(in the rows, 128 means zero)
Each row of Z is roughly a mix of the hidden directions of one of 3 groups.
Z:
[[ 92  95  98  93 144 124  72 128 132 111 128]
 [ 77 121 158 141 104 120 121 174 115  88 122]
 [165 159 106 147  78 120 140 131 148 172 130]
 [134 149 142 172 155 128 159 158 165 161 103]
 [ 85  99 124 105 128  97 141 151  78 116 102]
 [176 139 131 136 119 126 102  77 143 108 170]
 [156 139  71 170 116 134 137  94 125  98 126]
 [160 107 107 139 151 136 122  56 115 142 130]
 [140 139 134 170 118 135  91 141  73 140  92]
 [123 119  73 104 118 144 153  87 106 149 159]
 [ 95 145 120  90 150 112 170  92 152 137 158]
 [108 148 180  99 122 132 110 121 101  80 149]
 [170 182 142 147  92 103 153 130 117 124 143]
 [169 148  86 165 139 127 149 102 115 102  98]
 [124 135 100 113 165 166 110 114  82  91 147]
 [134 191 129 109 127 119 121 106  99  83 109]
 [ 96 124 120 159 117 108  62 120 128 150 154]
 [102 141 114 117 102 113  98 175  77 126 107]
 [130 199 172 138 116 123 137 153 129 135 145]
 [183 128 155 144 114 114 133 119 161 179 133]
 [131 133 148 182 119 117  76 159 160 134 126]
 [124 179  85 120  87 137 130 139  96 153 142]
 [111  78 110  84 140 119 107 124 106 168 148]
 [101 102 111 126 171 133 138 193 139 114 118]
 [163  98 177 143 146 108 147 106 131  91 149]
 [134 128 161  84  78 124 101 103 115 160 136]
 [166 170 153 107 110  94 150 123 133 171 136]
 [128 100 123  99  96 132 161 160  73 130 109]
 [117 159 105  82 112  93 134 160 112  87 123]
 [113 113  77 161 154 119 136 135 130 140  72]
 [151 133 129 170 182 123 150 119 147  92 101]
 [156 119 109 182 179 131 141 116 104 116 107]
 [176  79  90 149 144 105 125 138 147 137 112]
 [169 120 106  91 103 153 149 104  89 147 151]
 [101  86 162 158 114 136 113 164 110 163 108]
 [ 64 107 146 110 149 137 175 136 135 135 138]
 [ 88 168 141 110 113 141 104  86 125 135 170]
 [159 118 139 143  91 161  99 113 111 168 166]
 [144 118 168 172 105 111 136 146 175 115 101]
 [ 84 133 122 107 114  70 147 111 104 159 138]
 [121 108 181 147 145 183 138 113 121 143 154]
 [116 123 123 123 143 100 154 187 168 103 104]
 [158  93 121 138 136  95 150 181 125  92 114]
 [103 149 182 174 102 150 156 136 135 122 136]
 [122 121 160 123  88 109 130 151 122 193 149]
 [ 83  90 149 168 118 160 159 150 119 134 127]
 [108 108 131  82 149 111  86 151 101 139 167]
 [119  66 156 120 114 118 148 114 111 137 175]
 [161 172 125  82 107 121 134 115 161  93 140]
 [168 163 169 137 141 144 155  99 131 159 154]
 [129 108 130 167 146 132 145 170 170 124 174]
 [167  79 112 125 103 103  89 148 113 153 127]
 [ 96  94 132 111 144 142 120 172 146 113 180]
 [140 134 133 128  58 158 127 170 143 134 143]
 [145 105 130 168 101 130 168 106 130  73 136]
 [127 123 167  96  89 125 146 143  98  94 167]
 [149 128  56 148 151 119 140 137 126 108  97]
 [160 125  68 139 151 113 128 138 161 161 108]
 [ 85 113 124 163 178 137 147 124 119 147  90]
 [133 111  64 151 131 120 125 146 170 161 132]
 [112 158  75 104 138 118 110 138  92 101  95]
 [149 199 149 125 153 124 104 151 136 110 140]
 [135  96 113  86 127 120 149 188 124 152 149]
 [116 128 121 154 168 154  91 143 179  99 135]
 [ 76 132 176 103 139 120  98 106 107 103 127]
 [142 125 159 140 163 142 166  79 111  91 130]
 [163 180  87 146 145 158 143 150 132 126 147]
 [123 125  91  91 148  92  84 104 126 141  96]
 [140 151 156  85  72 157 119 138 137 154 129]
 [163  76 123 136 128 129 160 159  89 133 103]
 [151 152 138 122 143 163 158  79  83 116 121]
 [ 88 156 140  78 104 122 142 166 158 122 125]
 [115 133 126  80 151 104  79 118 143 104 164]
 [184 168 148 109 164 121 120 140 159 125 140]
 [165 156 139 131 131 109 152 104 183 165 130]
 [191 123 135 172 147 119 129 140 148  95 115]
 [196 133 134 156 136 105 128 114 161 117 101]
 [103 116 165  93  89 142 129 182 111 131 129]
 [112 103 111 128 143 176 157  81 138 124 166]
 [182 136 136 147 126 143  81 152 107 159 108]
 [154 129  59 114 154 115 105 132 133 100 110]
 [157 112 114  85 112  91 148 163 147  94 112]
 [ 73  87 143 119 139 124 153 139 108 127 171]
 [123 139  89 126 134 124 107 144  90  81  81]
 [161 138 106  68 119 107 158 117 123  90 126]
 [164 162 111 134 100 118 145 166 146 162  92]
 [126 147 141 153 132 116 195 166 112 141 106]
 [151 148 115 121 104  92 101 157 172 139 168]
 [109 133 147 127 107 151  96  79  82 159 134]
 [ 89 139 170  98 137 124  91 162 158 125 147]
 [169 134 149  81  69 127 117 137 138 126 120]
 [194 135 101 163 125 114 101 155 136 115 122]
 [114 106  92  99 121 120 157 187 146 151 133]
 [167 143 151 161 105 137 165 118 142 178 124]
 [ 87 133 127  89 112 105  95  78 111 135 111]
 [142  68 142 142  96 117 108 147 152 167 135]
 [ 90 122 111 175 140 121  89 137 130 149 172]
 [161 144 148 161 120 100 158 116 166  98  94]
 [174 133 161 139 133 106 131 120 154 176  91]
 [129  91 133 102 152 142  78 144 118 175 145]
 [165 103 147 161  89 109 175 102 132 124 137]
 [ 65  94 143 123 126 140 142 130 172 151 121]
 [156  92 149 139 161 133 181 128 127 104  95]
 [193 129 126 113 169 142 130 146 136 141  91]
 [118 170 167  82  96 141 144 149 149 109 130]
 [122 160 189 124 161 148 108 146 134 161 134]
 [ 91 171 139 142 129 110  78  91 114 113 121]
 [ 90 107 148 127 174 123 159 181 132 131 134]
 [ 85 145 169 149 149 165 158 121 148 105 113]
 [152  88 122 141  89 132 100 149 145 180 139]
 [124 129 121 122 125 119 101 156  59  93 104]
 [154 149 103 161 165 111 137  76 125 123  96]
 [150 157 165 153 123 128 129  96 168 165 158]
 [139 164 119 151  69 129 139 113 103 116  89]
 [168 111 158 118 166 143 136  86 120 165 147]
 [108 127 144 132 154 110 122  54 102 113 136]
 [147 135 172 177  90 149 149 136 135 115 157]
 [165 165 144 158 107 155  86 106 103 140 121]
 [115  91 114 113 132 130 158 122  63  95 130]
 [121 139 103  90 127 126 154  96 115 161 182]
 [141  71 128 114 126 129  95 134 136 179 156]
 [109 154 171 137 115 128 157 146 125  97 182]
 [195 137 127 109 120 125 149 121  99  89 107]
 [169 147 101 156  93 144 126  82 115  99 126]
 [167 112 115  97 177 123 124  83 108 133 146]
 [148 189 175 103 130 110 125 152 141 130 116]
 [ 86 128 133  80 151 127 169  95 151 122 115]
 [137 131 132 103 123 158  72 172 160 112 112]
 [110 131 149 149 134 155  85 129 185 124 162]]

Here is one row from each group, named. Which group is each of the other rows in?
[ 90 131 170 125 105 116 104 182 132 143 152] : L
[141 134  73 152 132 104 112  81 154 154 125] : B
[145 139 134 163 117 147  78  97 100 165 106] : R

[119 141 138 108 108 152  72 150 154  87 151] : B
[120 101 118 160 132 143  98  64 148 154 127] : B
[ 55 133 129 147 125 113 129 165 137 130  99] : B
[ 97 109 127 112 117  97 130 186 174 123 137] : R
[114 134 151 138 167 157 153  97 186 123 125] : L
[133 104  93 179 150 114  85 116 134 160 120] : R
[133 169 167 140 127 119 128 133 139  64 152] : R
[111 133 180 101  70 135 129 143 109 141 144] : B
[133  93 139 100 132 106 144 103 152 180 165] : L
[170 158 177 161 152 148 105 144 143 120 115] : L
[ 77 131 161 128 108  99 172 133 125  93 137] : L
